Some points:
ndarray[-0.37 -0.06  0.11 -0.72  0.58 -2.02 -1.56 -0.71 -0.22 -0.29 -2.08  0.42 -0.71  0.88 -1.85 -0.12 -1.30 -0.20 -1.28  0.61 -0.62  0.66  1.53  0.70]
ndarray[ 0.22  1.43 -1.71 -0.93  0.06  0.46 -2.00  1.38 -0.02  0.50 -0.57 -1.23 -0.20 -0.38 -0.38  1.76 -1.09 -1.72  0.05 -0.56 -0.96  1.64  0.25 -0.82]
ndarray[ 0.03 -0.44 -0.43 -0.53 -0.29  2.40 -0.87  0.53 -1.15 -0.71  1.09  1.43  1.34 -2.01  1.22 -0.07 -0.09 -1.44 -1.08 -2.29  0.08 -0.02  0.41 -0.88]
ndarray[-0.52 -1.92 -1.51  1.13  1.23 -0.24  1.16 -1.11 -2.15 -0.32 -0.70 -0.74  2.14  0.75  0.27 -0.57  0.67 -0.97 -1.89 -1.16  2.04  0.88  0.17 -1.83]
ndarray[ 1.47  0.47 -1.71  0.24  0.28  0.57 -0.65 -1.02 -0.85 -1.40 -0.76 -1.04  0.38  1.96 -0.78 -1.94  2.41  0.27 -1.50  1.01  0.71  0.01 -0.33  1.30]
ndarray[-0.46  1.55 -0.14 -1.16 -0.63  1.52 -1.82  1.01  0.64 -2.41 -0.20 -2.39  0.80  0.97 -0.36 -1.60  0.36 -0.79  0.59  0.20  0.12  0.16 -1.20  1.02]
ndarray[-0.86  0.79  0.62 -0.58 -2.11  0.33 -0.56  1.55 -0.90 -0.27  1.30 -1.33 -0.90 -0.10  1.18  0.26  0.54 -1.18  0.44 -1.07  1.53 -1.19 -2.44  0.20]
ndarray[-2.23 -0.44 -0.38  0.79 -0.86 -0.53  1.47  0.27 -1.60  1.42  1.11  0.72  0.09  0.97  1.09 -0.13 -0.15 -0.04 -1.16 -1.38 -0.86 -2.15 -1.22  0.97]
ndarray[-1.94  1.03 -1.79  1.74  0.15 -2.61  0.69  0.60 -0.40 -0.88 -0.47  0.10 -0.81  0.08 -0.22 -1.32 -0.05  1.01 -0.62  1.05 -0.20 -0.30  0.96 -1.54]
ndarray[-0.46  0.18 -0.65  0.95  0.24 -1.10 -0.85 -0.57  1.19 -1.51  1.61 -2.76 -1.80  0.09  1.04 -1.37 -1.03  0.12  0.57  1.14 -1.37  0.98  0.07 -0.49]
ndarray[ 0.55 -0.41  1.41  0.08 -1.16  0.82  1.04  0.03  1.11 -0.56 -0.31 -1.28 -0.57 -2.39 -0.38  0.14 -1.09  0.19  1.05 -0.36 -1.93 -0.54 -1.81 -0.92]
ndarray[-2.20 -1.91  0.52 -0.35 -1.31 -0.21  0.01 -1.29 -0.31  1.45 -0.50 -0.10  1.57 -1.50 -0.11  0.89 -0.54  0.81 -0.02  0.91  0.34 -1.61 -0.54 -2.98]
ndarray[-1.35 -2.15 -0.59  0.30  0.02 -1.41 -0.40 -1.88  1.66  0.73 -2.52  1.98 -0.97 -0.35 -1.08 -0.03  0.64  0.09  0.84 -0.92  0.02 -0.92  0.90 -0.52]
ndarray[ 0.03  0.22  1.22 -0.86  0.93 -1.60 -1.94 -0.72 -0.62 -0.41 -1.21 -0.31 -0.88  0.63 -1.95  0.04 -0.37 -0.64 -0.94  0.13 -1.19  1.61  1.17  0.32]
ndarray[ 1.83 -0.24 -0.17 -2.53 -0.98  0.05 -1.01  0.40 -0.30  0.39 -0.13  0.53 -0.17 -0.86 -0.27 -1.30 -1.95 -1.72  0.06 -0.78 -1.45  0.83  0.61 -1.38]
ndarray[ 0.78 -1.03  1.60 -1.66  1.59 -1.59 -0.15 -1.29 -0.24  0.11 -1.48  1.05 -1.71 -0.05 -2.24 -0.46  0.11 -0.24 -1.19 -0.30 -1.11  0.15  0.49  0.44]
ndarray[ 1.64  0.24 -0.43 -2.39  1.21  0.76 -1.76  0.45 -0.15  0.85  0.52  0.17 -0.85 -0.98 -0.82  1.87 -0.12 -1.00 -0.05 -1.14 -1.64  0.89 -0.88  1.20]
ndarray[ 0.49 -0.33  0.11 -0.58  0.46  0.71 -0.09 -0.18 -1.61 -0.68  0.93  1.43  1.30 -1.75  0.05 -0.30 -0.44 -2.42 -0.56 -1.76  0.22 -0.34  0.31 -1.22]
ndarray[ 0.21 -1.46 -1.09 -0.13  1.52  0.85  0.67 -1.29 -1.98 -0.27 -0.88 -0.04  1.08  0.31  0.86 -0.66  0.71 -0.40 -1.89 -0.93  1.49  0.95 -0.70 -0.62]
ndarray[ 1.29  0.66 -2.04  0.16  0.04  1.19 -1.41 -0.10  0.22 -0.82 -0.69 -0.75  0.16  0.86 -0.68 -1.61  1.88  1.03 -1.85  0.36  0.50 -1.24 -1.13  2.12]
ndarray[-0.46  0.96 -0.17 -1.11 -0.09  1.23 -1.09  0.66  0.39 -1.81  0.60 -2.13  0.99  0.47 -1.02 -1.19  0.82 -0.85  0.65  0.03  0.02 -0.04 -1.18  1.36]
ndarray[-0.12 -0.12  0.71 -0.76 -2.09 -0.31  1.01  1.09 -0.21 -0.63  1.20 -0.93 -1.43 -0.55  0.52  0.42  0.96 -0.66  0.34 -1.43  1.71 -1.68 -1.62  0.12]
ndarray[-1.87  0.23 -0.30  1.13 -1.34 -0.42  1.53  0.20 -1.34  0.67  0.80 -0.23  0.28  2.00  1.79  0.72 -1.22 -0.60 -1.32 -0.43 -0.04 -1.84  0.13  0.12]
ndarray[-2.06  2.59 -0.98  1.66  0.57  0.06  0.41  0.88 -0.09  0.17  0.66 -0.52 -1.33 -0.09  1.50 -1.01  1.29  1.19 -1.09  0.36 -0.20  0.59  0.79 -0.63]
ndarray[ 0.45 -0.13  0.09  0.14  1.18 -0.52 -0.23 -1.09  1.78 -0.52  1.88 -0.40 -2.06 -1.12  0.70 -0.62 -0.57  1.62  0.86  1.35 -1.77  0.15 -1.55  1.01]
ndarray[-0.08 -0.55  1.28  1.02 -1.17  0.68  1.48  0.04  0.83 -0.19 -0.42 -0.58  0.34 -1.09 -0.95  0.81 -1.31  0.16  1.15  0.82 -1.30  0.75 -0.79 -1.62]
ndarray[-0.67 -1.56  1.17 -0.70 -0.52  0.19 -0.98 -0.97 -0.04  1.20 -0.38  0.82  0.79 -1.34 -0.27  1.67  0.42  1.87  1.08  1.00  0.27 -0.38  0.28 -1.74]
ndarray[ 0.01 -0.84  0.62 -0.50  1.02 -0.01  0.07 -1.98  1.59  1.46 -0.99  1.91 -0.69  0.27 -1.14  1.25  0.47  0.03  1.23 -1.52  0.73 -0.17  0.98  0.90]
ndarray[ 1.23  0.49  1.61 -0.04  1.18 -0.58 -1.24 -0.37 -1.05  0.18 -0.93  0.68 -0.44  0.32 -1.18  1.33  0.09  0.13 -0.67  0.29 -0.01  1.33  1.52  0.68]
ndarray[ 0.67  0.33 -1.13 -0.17  0.54  1.18 -0.68  1.44  0.08  1.97  0.02  0.24  0.69 -0.27  0.07 -1.80 -0.23 -0.19  0.27 -0.87  0.05  1.11  0.96  0.31]
ndarray[ 0.38 -0.03  0.24  0.40 -1.03 -1.17  1.98  0.96  0.96 -0.60  0.76  0.73 -0.83  0.13  0.78  0.45 -0.85  1.77  0.57  0.58 -0.16 -1.77 -0.30  1.00]
ndarray[-0.11  0.31  0.27  1.13 -0.95 -1.52  1.44  0.75  0.89 -0.55  0.66  0.70 -0.76 -0.81  1.33  0.42 -0.19  1.42  1.44  1.54 -0.60 -0.77  0.11  0.97]
ndarray[-0.69 -0.28  1.03  1.77 -0.25 -0.94  1.05  0.64  1.14  0.17  0.06 -0.28 -0.14 -0.29  1.32  0.87 -0.73  0.93  1.09  1.83 -0.41 -0.26  0.93 -0.47]
ndarray[ 0.01 -0.74  0.36  1.24 -0.43 -1.57  1.58 -0.76  1.31  1.53 -1.32  0.98 -0.59 -0.59 -0.54  1.29 -3.22  1.08  2.44  1.50 -0.05 -0.84  0.41 -0.60]
ndarray[ 1.12 -0.70  1.65  0.60  0.88  0.19  0.16 -1.08  0.82  1.37 -0.01  0.87 -1.00 -0.80 -0.72  1.91 -0.71  0.78  1.53  1.18 -0.33 -0.28  1.14 -0.61]
ndarray[ 0.55 -1.25  0.92  0.33  0.79  0.61 -0.30 -0.98  0.92  0.92 -0.59  0.79  0.70  0.02 -0.45  0.95  0.31  0.07  0.93 -0.23  0.26  1.29  1.79 -1.35]
ndarray[ 1.30 -0.15  1.09 -0.86  1.64  1.79 -0.58 -0.39  0.01  1.36 -0.52  1.48  0.13  0.39  0.30  0.92  0.85 -0.48  0.25  0.26  0.48  1.23  1.07 -0.12]
ndarray[ 0.89 -0.21 -0.30 -1.08  0.91  0.97 -0.48  0.44 -0.09  0.53 -0.04  1.16  2.05  1.05 -0.49 -0.26 -0.05 -0.59 -0.37 -0.10  0.50  1.76  0.73 -0.03]
ndarray[ 2.16  0.14 -0.52 -0.65  0.61  1.33  0.21 -0.15 -0.80 -0.31 -0.46  1.00  0.15 -0.06 -0.23  0.20  0.75  0.25  0.40 -0.38  1.25  0.17  0.54  1.14]
ndarray[ 0.68  0.66 -0.81  0.30  0.11  0.96  0.14  0.41 -0.30 -0.56  0.79 -0.50  1.83  0.87 -0.05 -1.06  1.57 -0.28 -0.65 -0.56  1.37  0.45 -0.30  0.88]
ndarray[-0.25  1.58 -0.48  0.79 -0.26  1.07  0.45  0.90 -0.47 -0.56  0.96 -1.14  1.49  1.30  0.57 -0.39  2.03 -0.21 -0.72 -0.06  1.63  0.64 -0.21  1.33]
ndarray[-0.52  1.37 -0.34  0.51 -0.32 -0.39  0.46  1.53  0.29 -0.54  1.21 -1.06  1.44  1.49  0.78 -0.73  1.07  0.37  0.06  0.46  0.90 -0.75 -0.97  1.33]
ndarray[-0.18  0.95  0.79  0.75 -0.93 -0.75  1.79  1.04  0.33 -0.20  1.02 -0.28  0.13  1.56  1.57  0.01 -0.15 -0.23  0.58  0.52  0.53 -0.54 -0.36  0.30]
ndarray[-0.63  0.79  0.22  1.16 -1.02 -0.41  1.80  0.71  0.70  0.03  1.00  0.84 -1.03  0.02  1.23  0.35 -0.50  1.65  0.35  1.07 -0.56 -0.58 -0.70  0.61]
Along one direction, these points spread out more than along any other. Take the direction at right angles to it along which they spread out most. Go by this last direction. For each point below, how far along it does it lie, from 0 to 99? The average is 50, and the first point in the table lies past the average. One standard deviation of the points above along it is 16.
ndarray[-0.86  0.79  0.62 -0.58 -2.11  0.33 -0.56  1.55 -0.90 -0.27  1.30 -1.33 -0.90 -0.10  1.18  0.26  0.54 -1.18  0.44 -1.07  1.53 -1.19 -2.44  0.20] 33
ndarray[ 1.83 -0.24 -0.17 -2.53 -0.98  0.05 -1.01  0.40 -0.30  0.39 -0.13  0.53 -0.17 -0.86 -0.27 -1.30 -1.95 -1.72  0.06 -0.78 -1.45  0.83  0.61 -1.38] 68
ndarray[ 0.45 -0.13  0.09  0.14  1.18 -0.52 -0.23 -1.09  1.78 -0.52  1.88 -0.40 -2.06 -1.12  0.70 -0.62 -0.57  1.62  0.86  1.35 -1.77  0.15 -1.55  1.01] 37
ndarray[-0.67 -1.56  1.17 -0.70 -0.52  0.19 -0.98 -0.97 -0.04  1.20 -0.38  0.82  0.79 -1.34 -0.27  1.67  0.42  1.87  1.08  1.00  0.27 -0.38  0.28 -1.74] 55
ndarray[ 0.78 -1.03  1.60 -1.66  1.59 -1.59 -0.15 -1.29 -0.24  0.11 -1.48  1.05 -1.71 -0.05 -2.24 -0.46  0.11 -0.24 -1.19 -0.30 -1.11  0.15  0.49  0.44] 72
ndarray[ 0.22  1.43 -1.71 -0.93  0.06  0.46 -2.00  1.38 -0.02  0.50 -0.57 -1.23 -0.20 -0.38 -0.38  1.76 -1.09 -1.72  0.05 -0.56 -0.96  1.64  0.25 -0.82] 64
ndarray[-0.46  1.55 -0.14 -1.16 -0.63  1.52 -1.82  1.01  0.64 -2.41 -0.20 -2.39  0.80  0.97 -0.36 -1.60  0.36 -0.79  0.59  0.20  0.12  0.16 -1.20  1.02] 48
ndarray[ 0.03 -0.44 -0.43 -0.53 -0.29  2.40 -0.87  0.53 -1.15 -0.71  1.09  1.43  1.34 -2.01  1.22 -0.07 -0.09 -1.44 -1.08 -2.29  0.08 -0.02  0.41 -0.88] 63
ndarray[ 0.21 -1.46 -1.09 -0.13  1.52  0.85  0.67 -1.29 -1.98 -0.27 -0.88 -0.04  1.08  0.31  0.86 -0.66  0.71 -0.40 -1.89 -0.93  1.49  0.95 -0.70 -0.62] 65
ndarray[ 1.30 -0.15  1.09 -0.86  1.64  1.79 -0.58 -0.39  0.01  1.36 -0.52  1.48  0.13  0.39  0.30  0.92  0.85 -0.48  0.25  0.26  0.48  1.23  1.07 -0.12] 72
ndarray[-2.23 -0.44 -0.38  0.79 -0.86 -0.53  1.47  0.27 -1.60  1.42  1.11  0.72  0.09  0.97  1.09 -0.13 -0.15 -0.04 -1.16 -1.38 -0.86 -2.15 -1.22  0.97] 31
ndarray[-1.35 -2.15 -0.59  0.30  0.02 -1.41 -0.40 -1.88  1.66  0.73 -2.52  1.98 -0.97 -0.35 -1.08 -0.03  0.64  0.09  0.84 -0.92  0.02 -0.92  0.90 -0.52] 60
ndarray[-0.52  1.37 -0.34  0.51 -0.32 -0.39  0.46  1.53  0.29 -0.54  1.21 -1.06  1.44  1.49  0.78 -0.73  1.07  0.37  0.06  0.46  0.90 -0.75 -0.97  1.33] 31
